W =
array([[ 0.59, -2.75, -0.54, -3.68, -4.08,  0.36, -1.36,  1.04],
       [-2.61, -4.52, -3.62, -4.44, -4.61,  1.44, -2.28, -1.42],
       [ 6.65,  2.44, -1.30, -3.71, -0.51, -4.11, -4.07, -1.11],
       [ 4.88,  5.09, -3.18, -3.80,  3.39, -2.33, -3.01,  2.16],
       [ 4.26, -0.84, -1.03, -3.67, -1.03, -3.65, -0.21, -1.76],
       [-0.40,  0.88,  3.16,  1.43, -4.56, -2.33, -0.72,  0.35],
       [ 3.46, -3.58, -2.77, -1.38, -3.43, -1.76, -1.93, -2.03],
       [ 1.57, -2.51, -2.41, -1.81, -3.67,  0.43, -2.00,  2.15],
       [-0.79, -1.30, -2.20, -2.72, -5.84, -1.10,  0.48,  1.09],
       [-0.87,  2.97,  3.15, -0.04, -1.72, -0.52,  3.28,  3.67],
       [-4.50,  3.28,  0.70,  4.15,  3.06,  5.45,  1.79,  3.17]])
W[0][0] = 0.59
W[8] = [-0.79, -1.30, -2.20, -2.72, -5.84, -1.10, 0.48, 1.09]
W[1][5] = 1.44
W[4][5] = -3.65
W[1][3] = -4.44
W[4][7] = -1.76
W[3] = [4.88, 5.09, -3.18, -3.80, 3.39, -2.33, -3.01, 2.16]
W[7][6] = -2.00
W[0][6] = -1.36
W[5][2] = 3.16
W[0][2] = -0.54
W[5][1] = 0.88
W[8][1] = -1.30
W[6][4] = -3.43
W[6][1] = -3.58
W[1][4] = -4.61
W[8][3] = -2.72
W[9][0] = -0.87
W[3][0] = 4.88
W[0][4] = -4.08
W[9] = [-0.87, 2.97, 3.15, -0.04, -1.72, -0.52, 3.28, 3.67]
W[7][3] = -1.81
W[1][0] = -2.61
W[4][3] = -3.67
W[8][4] = -5.84
W[4][1] = -0.84
W[9][5] = -0.52
W[:, 1] = [-2.75, -4.52, 2.44, 5.09, -0.84, 0.88, -3.58, -2.51, -1.30, 2.97, 3.28]
W[:, 4] = [-4.08, -4.61, -0.51, 3.39, -1.03, -4.56, -3.43, -3.67, -5.84, -1.72, 3.06]
W[8][5] = -1.10
W[2][0] = 6.65
W[7][2] = -2.41
W[:, 3] = [-3.68, -4.44, -3.71, -3.80, -3.67, 1.43, -1.38, -1.81, -2.72, -0.04, 4.15]

data =
[-6.65 -0.59  2.79 -2.44  2.56 -3.08 -2.28 -0.30 -3.62  6.61  0.38  0.45
 -0.67]
data[-13] => -6.65
data[-10] => -2.44
data[-5] => -3.62
data[7] => -0.30
data[4] => 2.56
data[12] => -0.67
data[11] => 0.45
data[1] => -0.59

grid =
|  0.53 |  0.08 | -2.82 | -3.75 |  0.46 |  1.10 | -0.44 |  2.20 | -2.90 |  0.77 |  2.02 | -0.32 |  0.95 |
|  4.47 |  1.20 | -2.19 |  1.64 | -0.31 |  3.14 | -1.64 | -1.00 | -2.98 |  0.26 |  0.86 | -2.22 |  0.33 |
| -0.53 | -1.00 |  2.00 |  1.40 | -0.99 |  2.91 | -0.13 |  0.87 | -1.30 |  0.04 |  1.20 |  3.35 |  0.76 |
|  1.38 | -1.72 | -2.57 | -5.63 | -1.79 |  1.74 | -0.85 |  2.17 | -3.44 |  0.09 |  4.83 |  1.12 | -0.42 |
|  4.56 |  1.98 | -2.17 |  1.68 | -1.34 |  2.27 | -3.07 | -1.27 | -3.20 |  0.12 |  0.83 | -2.59 | -0.37 |
|  0.99 | -1.12 | -2.67 | -4.85 | -0.89 |  1.49 | -0.72 |  2.24 | -3.24 |  0.26 |  3.36 |  0.45 |  0.03 |
|  4.59 |  2.41 | -2.15 |  1.60 | -1.76 |  2.01 | -3.62 | -1.34 | -3.28 |  0.05 |  0.83 | -2.73 | -0.60 |
|  4.28 | -0.41 | -2.24 |  1.49 |  2.86 |  5.98 |  1.98 |  0.01 | -2.02 |  0.99 |  0.88 | -0.43 |  6.15 |
| -2.98 | -1.61 |  0.31 |  0.68 | -2.80 | -0.09 | -0.40 | -1.83 |  2.70 |  1.07 |  1.62 | -0.27 |  0.26 |
|  0.86 | -0.74 | -2.72 | -4.36 | -0.31 |  1.32 | -0.52 |  2.17 | -3.09 |  0.45 |  2.78 |  0.15 |  0.35 |
|  0.06 |  2.26 | -2.96 | -2.72 |  1.90 |  0.65 | -0.09 |  2.14 | -2.48 |  1.46 |  1.26 | -0.98 |  2.40 |
|  0.76 | -0.52 | -2.76 | -4.15 | -0.07 |  1.21 | -0.56 |  2.10 | -3.04 |  0.53 |  2.44 | -0.02 |  0.51 |
| -3.77 | -1.94 |  0.20 |  0.43 | -4.83 | -1.47 |  1.38 | -1.42 | -1.58 |  3.69 |  2.76 |  1.89 | -0.69 |
|  1.31 | -1.66 | -2.55 | -5.64 | -1.77 |  1.75 | -0.93 |  2.17 | -3.40 |  0.09 |  4.55 |  1.13 | -0.38 |
Rows and columns are counted from 0.
(0, 0)	0.53
(10, 4)	1.90
(7, 7)	0.01
(11, 4)	-0.07
(4, 2)	-2.17
(5, 5)	1.49
(5, 4)	-0.89
(6, 2)	-2.15
(12, 0)	-3.77
(3, 0)	1.38
(2, 0)	-0.53
(0, 3)	-3.75
(7, 1)	-0.41
(4, 3)	1.68
(8, 1)	-1.61
(5, 2)	-2.67
(8, 9)	1.07
(13, 9)	0.09
(5, 0)	0.99
(8, 2)	0.31
(13, 7)	2.17
(6, 3)	1.60
(7, 4)	2.86
(6, 6)	-3.62
(8, 7)	-1.83
(13, 1)	-1.66
(5, 9)	0.26
(10, 9)	1.46
(0, 6)	-0.44
(6, 10)	0.83
(3, 11)	1.12
(6, 12)	-0.60
(9, 6)	-0.52
(1, 9)	0.26
(3, 1)	-1.72
(12, 9)	3.69
(6, 5)	2.01

arr =
[[814 464 393 275 198 232]
 [372 461 621 414 789 411]
 [507 476 625 377 246 458]
 [415 335 569 375 537 444]
 [443 535 530 381 707 514]
 [435 546 397 470 662 359]
 [215 336 403 420 303 558]
 [352 276 212 566 170 394]
 [533 221 384 566 484 491]
 [619 274 162 372 588 526]
 [393 533 507 438 473 315]
 [574 534 593 480 457 378]
 [138 567 226 532 603 487]
 [249 367 471 439 316 476]]
arr[0,0] => 814
arr[2,0] => 507
arr[13,1] => 367
arr[7,0] => 352
arr[4,0] => 443
arr[10,2] => 507
arr[4] => [443, 535, 530, 381, 707, 514]
arr[4,3] => 381
arr[1,5] => 411
arr[6,3] => 420
arr[8,3] => 566
arr[7,2] => 212
arr[:, 2] => [393, 621, 625, 569, 530, 397, 403, 212, 384, 162, 507, 593, 226, 471]
arr[5,2] => 397
arr[7] => [352, 276, 212, 566, 170, 394]
arr[4,1] => 535
arr[10,4] => 473
arr[7,3] => 566
arr[9] => [619, 274, 162, 372, 588, 526]
arr[:, 0] => [814, 372, 507, 415, 443, 435, 215, 352, 533, 619, 393, 574, 138, 249]
arr[10] => [393, 533, 507, 438, 473, 315]
arr[12,0] => 138
arr[5] => [435, 546, 397, 470, 662, 359]
arr[9,2] => 162
arr[6,0] => 215
arr[5,0] => 435

B =
[[ 1.37  3.16  2.77 -1.74 -1.43  2.06  2.46  0.89 -3.39  0.86  0.01 -1.58
  -1.98  1.21 -0.74  1.89]
 [ 2.50  1.33  3.39 -1.86  4.49  3.65  4.14  0.68 -1.29 -5.06 -0.40  3.60
   1.71 -0.53  2.99 -0.50]
 [ 2.21 -0.18 -4.03  0.77 -3.81  0.20 -3.79 -2.30  0.81 -1.87 -3.73 -2.35
  -1.45  0.12 -3.38 -0.73]
 [ 0.97  1.83  0.44  3.91 -0.95  0.09  2.07 -2.37  0.80 -3.62 -4.90 -1.31
  -1.85 -2.25 -0.31 -3.94]]
Indices start at 0.
(0, 0)	1.37
(1, 7)	0.68
(3, 15)	-3.94
(0, 3)	-1.74
(2, 3)	0.77
(1, 9)	-5.06
(1, 2)	3.39
(2, 15)	-0.73
(3, 8)	0.80
(0, 9)	0.86
(1, 6)	4.14
(0, 5)	2.06
(0, 2)	2.77
(3, 14)	-0.31
(1, 3)	-1.86
(3, 9)	-3.62
(3, 1)	1.83
(1, 4)	4.49
(3, 12)	-1.85
(0, 8)	-3.39
(2, 12)	-1.45
(3, 10)	-4.90
(2, 6)	-3.79
(2, 2)	-4.03
(3, 3)	3.91
(2, 8)	0.81
(1, 12)	1.71
